In the data rows, the value 128 means zero.
Here are some points:
ndarray[164 150  84 117 165 117 118 197  81 157 155  82  85  67 170 143 106 130
        145  86 188 103 107 148]
ndarray[130 109 127 134 162 126 141 126 100 122 156 140 157 171  98 156 136 150
         96 105 121 147 136 161]
ndarray[136  81 136 130  98 105 132 139 139 146 104 153 160 142 158 131 152 137
        174 164 161 110 124 191]
ndarray[150 149 110 139 157 111 128 149 117 151 142 121  93 109 130 108 155 112
        157 132 108 124 127 140]
ndarray[139 113 124 101 144 154  75 134 112 132 211 155 102  75 120 137 125 117
        146 109 169 144 133 101]
ndarray[120 131 151 135 132 116 158 103 123 113 115 153 148 197  74 125 132 154
         93 122  76 173 137 108]
ndarray[117 123  95  88  93  85 131 160 130 116 193 135 166 122 115 128 117 119
        126 215 133  53 168 165]
ndarray[ 82 142 187 131 144 115  90 131  94 146 130 161 136 144 134 159 105 143
        144 114  83 199 128  76]
ndarray[113 141 126 118  96 148 118 155 125 146 102 169 104 136 125  86 120 118
        112 120 114 135 103 134]
ndarray[120  91 185  75 156 186  75 130 121 140 126 199  74  77  87 143 136 131
        139 156 166 123 121 102]
ndarray[155 152 140  75 144 150 237 124 113 134 116 156 144 116 119 157  87 135
         89 129 170 120 126  96]
ndarray[120 110 115 106 127 113 141 122 105 141 116 116 145 146  94 128 164 170
        120 153 148  92 106 127]
ndarray[136 108 137 146 129 120  64 122 132 122 126 165 107 161 152 116 137 149
        139 113 112 117  88  45]
ndarray[100 133  80 139  79 140 142 157 109  93 102  95 128 170  76 117  96   0
        120 119 106 133 127 144]
ndarray[138 140  87 195 186  95 120 133 123 137 153 106  96 139  70 123 159 143
        110 149 156  94 178 128]
ndarray[148  90 105 135 148  92 165 117 143 171 157 114  65  68 135 124 131 109
        188 145 151 104 135 156]
ndarray[ 68 118 101 170 103  66 109 122 112 163 115  98 155 139  94  90 118 104
         92 119 112 156 107 123]
ndarray[143 118  71 130  92  84 116 219 137 135  79 103 217 146 164 106 137 119
        139 165 126  75  95 157]
ndarray[100 136 179  90 150 131  92 125  86 127  95 168 121 156 158 133 103 161
        148 129 110 149 138  86]
ndarray[ 98 227  56 151 102  97 177 160 114 109 107 135  92 208 134  78  94 106
        112   0 168 116 118 156]
ndarray[137  82 110 138  91 118 158 121 163 109 105 151 117  95 141 119 158  95
        130 135 150 109 136 119]
ndarray[162  67 201  79 140 178 143 103 117 144 114 198 131 146 178 146 131 150
        112 138 132 163  94  92]
ndarray[127 127  64 166 104 125 100 144 130 148 116 117  84 101 126 104 144  50
        137 235 137 123 106 133]
ndarray[107 151 115 185 120  41 141 100  80 127  66 106 147 189  67  91 136 120
         78  77  82 143 164 121]
ndarray[109 132 135 141 174 123 138 143 150 140 113 147  88 107 117 136 158  94
        123 133 168 131 186 103]
ndarray[122 132 122 122 164 100 157 113 100 138 161  99 116 157  98 107  83 144
        160 152 189 124 176 139]
ndarray[104 118 151 113  88 171 155 122 163  95 190 150 165 127 111 122 121 114
        128 159 113 141 102 177]
ndarray[156 131 130 146 140 189 124 145 154 148 167 160 119  64 151 133 192 139
        152 158 169 120 110  97]
ndarray[172 148 164  82 184 173 103 151 113  90 146 173 186 116 169 162 119 106
        130 124 124 138 144 129]
ndarray[134 129  82 113 107 119 138  96 123 123 149 101 155 139 163 117  72 111
        118 136 120 113 122 162]
ndarray[124 118 157 191 141 121 139 108 100 129 121 102 106 124 123  90 110 149
         94 126  82 156 127 109]
ndarray[104 142 218 125 127 193 101 100  83 136 103 191 106 179 124 162  96 153
        125  95  57 196 150  45]
ndarray[107 122 217 117 143 150 112  94 100  89 117 142 135 186 117 133 111 147
        135 112  94 193 143 113]
ndarray[138  96 184 130 169 158 143 126 143 136 118 127 118 108 158 196 176 145
        130 103 152 153  89  98]
ndarray[126 110 124 153 111 123 148 177 145 113 129 137 158 106 139  99 130 114
        108  94 126 148 121  91]
24 more points follow, each with its number after it:
ndarray[113 104  83 193  81 130 157 105 120 131 136 121 105 191 134 119 139 119
         84  43 105 143 118 114] 0
ndarray[116 146 121 119 130 121 130 137 102 178 169 122  92  87 104 186 140 113
        161 147 136 173 143  93] 1
ndarray[114 125 102 108 100 127 125 175 153 146 140  82 122  77 111 131 126 104
        160 156 114  75  80 139] 2
ndarray[117 123 148 133 158 144 153 110 149 134 104 127 139 168  94  74 116 132
        134 130  97 165 109 132] 3
ndarray[ 78 144 123 101  95  75 135 155 138 141 142  92 167 102 133 187 125 147
        150 162  95  60 120 183] 4
ndarray[ 62 154  78 178  48 121 131 203 216 223 198  75 129  49 182 119 134 124
        144 118 145  94  78 195] 5
ndarray[163 137 123 145 124 140 122 165 134 138 146 149 141 123 157 134 138  92
        127 102 145 109 153 164] 6
ndarray[189 190  96  94 120  91 125 161 148 101 135  79 135 100  91 103 109 107
        179 172  98  52 132 202] 7
ndarray[255 206 145  95 113 126 126 141 106 127 143 133 119 164 151 135 134 116
        114 143  87 153 108 145] 8
ndarray[166  94 144 133 134 147 124 133 135 111 113 141 117 106 147 108 115  94
         99 128 186 136 117 124] 9
ndarray[157  92 160 123 158 120 126  65 129 128 145 183 135 125 161 167 142 152
        106 107 114 206  85  57] 10
ndarray[ 86 197 111 137 105  28  85 183 109 157 188  65  98  90  87 107 128 102
        182 140 154 108 201 184] 11
ndarray[124 124 190 114 149 139  75  91 122 130 149 170 112 122 116 169 132 132
        143 124 138 186  89 136] 12
ndarray[137  17 181 105 147 165 139  78  93 129  94 157 178 168 158 141 129 168
         67 162 129 176 142  95] 13
ndarray[ 67 142  81 133 133 103 104 108 142 156 134 169  93 102 112 117 100 152
        164 155 136 103 124 125] 14
ndarray[140  87  90 139  99 161 167 131  61 102 114  74 132 150  97 115 124 148
         65 112 140 150  48 137] 15
ndarray[111 138  96 112  64  84 167 140 169 128 167 135 137 142 123 115 113 105
        129 169 138  14 129 198] 16
ndarray[102 160  66 104 126 110 114 194 114 142 156 105 105 117 141  84 124  89
        158 134 139  76 143 164] 17
ndarray[ 52 156 124 124 109 122 131 103  90 165 128  92 144 132  82 145 116 132
        103 123 135 122 157  95] 18
ndarray[148  75 153  95 145 125 107 134 165 112 104 168 135 174 132 138 132  85
        152 109 138 155 183 129] 19
ndarray[119 130 121  80 117 116 183  88 138 135 181 112 152 111 143 135 124 169
        108 181 109 100 202 177] 20
ndarray[ 77 155  99 141  60 116 116 146  83 139  91 100 161 168 148 119 120 128
        123 109 118 112 136 162] 21
ndarray[120 125 125 148 144 156 154 111 142 122 118 140  99  89 166 141 128 128
        169 147 200 114  99  91] 22
ndarray[116 108 107 112 127 126 155 154 105 150 123 138 136 124 140 136 125 130
         94 137 147 113 115 137] 23
Which of these numbered points is nearest to each point below, looking only along the 6 directions in which the first points spread most? Its number follows each.
ndarray[ 75 114  80 144  93 160 123 186 163 165 146  98 116  54 109 116 146 153
        130 164 129 108  96 143] > 2
ndarray[133 120  94 119 151 126 120 126  77 132 117   6  96 147 125 135 115 143
        130  97 143 153 169  90] > 18
ndarray[ 59 150  71 127 113  71 122 172 145 117 112  57 116 150  86 107 139 136
         79 130 138  60 149 153] > 11
ndarray[ 26 101 101  99 126 113 154 222 123 153 139 129  99  99 113 128 137 143
        167 179  69 116  81 136] > 2
ndarray[115 186  78 155 124 140  90 110 105 130 106 100  95 207  91 107 132 104
        118  74 126 176 130  98] > 0
ndarray[121  95 106 168 124 160 108 155 171 127 112 118 114 122 134 126 123 155
        124 122 147 138 118 105] > 9
ndarray[137 115 120 170 107 128 161 107  88 157 121  87 165 173 126 100 141 142
        152  76  77 101 135 142] > 15
ndarray[130 109 103 132 123 140 146  97 153 117  91  95 129 103 172 119 156 105
        120 144 125 143 119 121] > 23
ndarray[132 167 148  95 149 108 115  27 141 152 165 177 159  84 152 146 132  86
        138 124 157 162 138  97] > 12
ndarray[186  68 212 105 164 196 127  86 133 131  90 180  96 164 176 138 129 171
        132 113 134 167  87 123] > 10
ndarray[160  68 176 121 139 148 118  96 103 119  61 173 164 144 184 131 144 159
         85 151 112 179  99 123] > 13
ndarray[115 111 112 189  93 159 116  99  86  97  80 115 119 175 135 109 123 124
        120  79 119 187 168 110] > 0
ndarray[162 103 139 125 131 166 166 115 115 110 115  94  77 105 162 109 130 118
        107 102 153 136 151 163] > 6
ndarray[ 99 126 140 117 147  97 149 114 159 159 149 123 144 118 100 111 117 160
        183 128 133 111 255 175] > 20
ndarray[170 101 102 117 174 158 143 140 164 160 188 150  93  70 162 147 142 117
        203 151 130 114  64 132] > 22
ndarray[ 91 198  89 136 120  95 133 157  88 147 174  54 119 128  99 111 126 148
        106 133 133  63  98 141] > 17
ndarray[196  61 177 115 161 155 163  61 195 140 110 189 112 110 161 140 124 150
         98 124 107 193  51  76] > 10
ndarray[137 134 174  78 182 123 115 139 119 131 135 159 108  82 119 149 131 132
        130 152 136 151 177 136] > 1
ndarray[174 108 117 182 151 130 106 131 111 118  73 101 142 184 135 107  85 139
        105 108 133 111  80 194] > 15
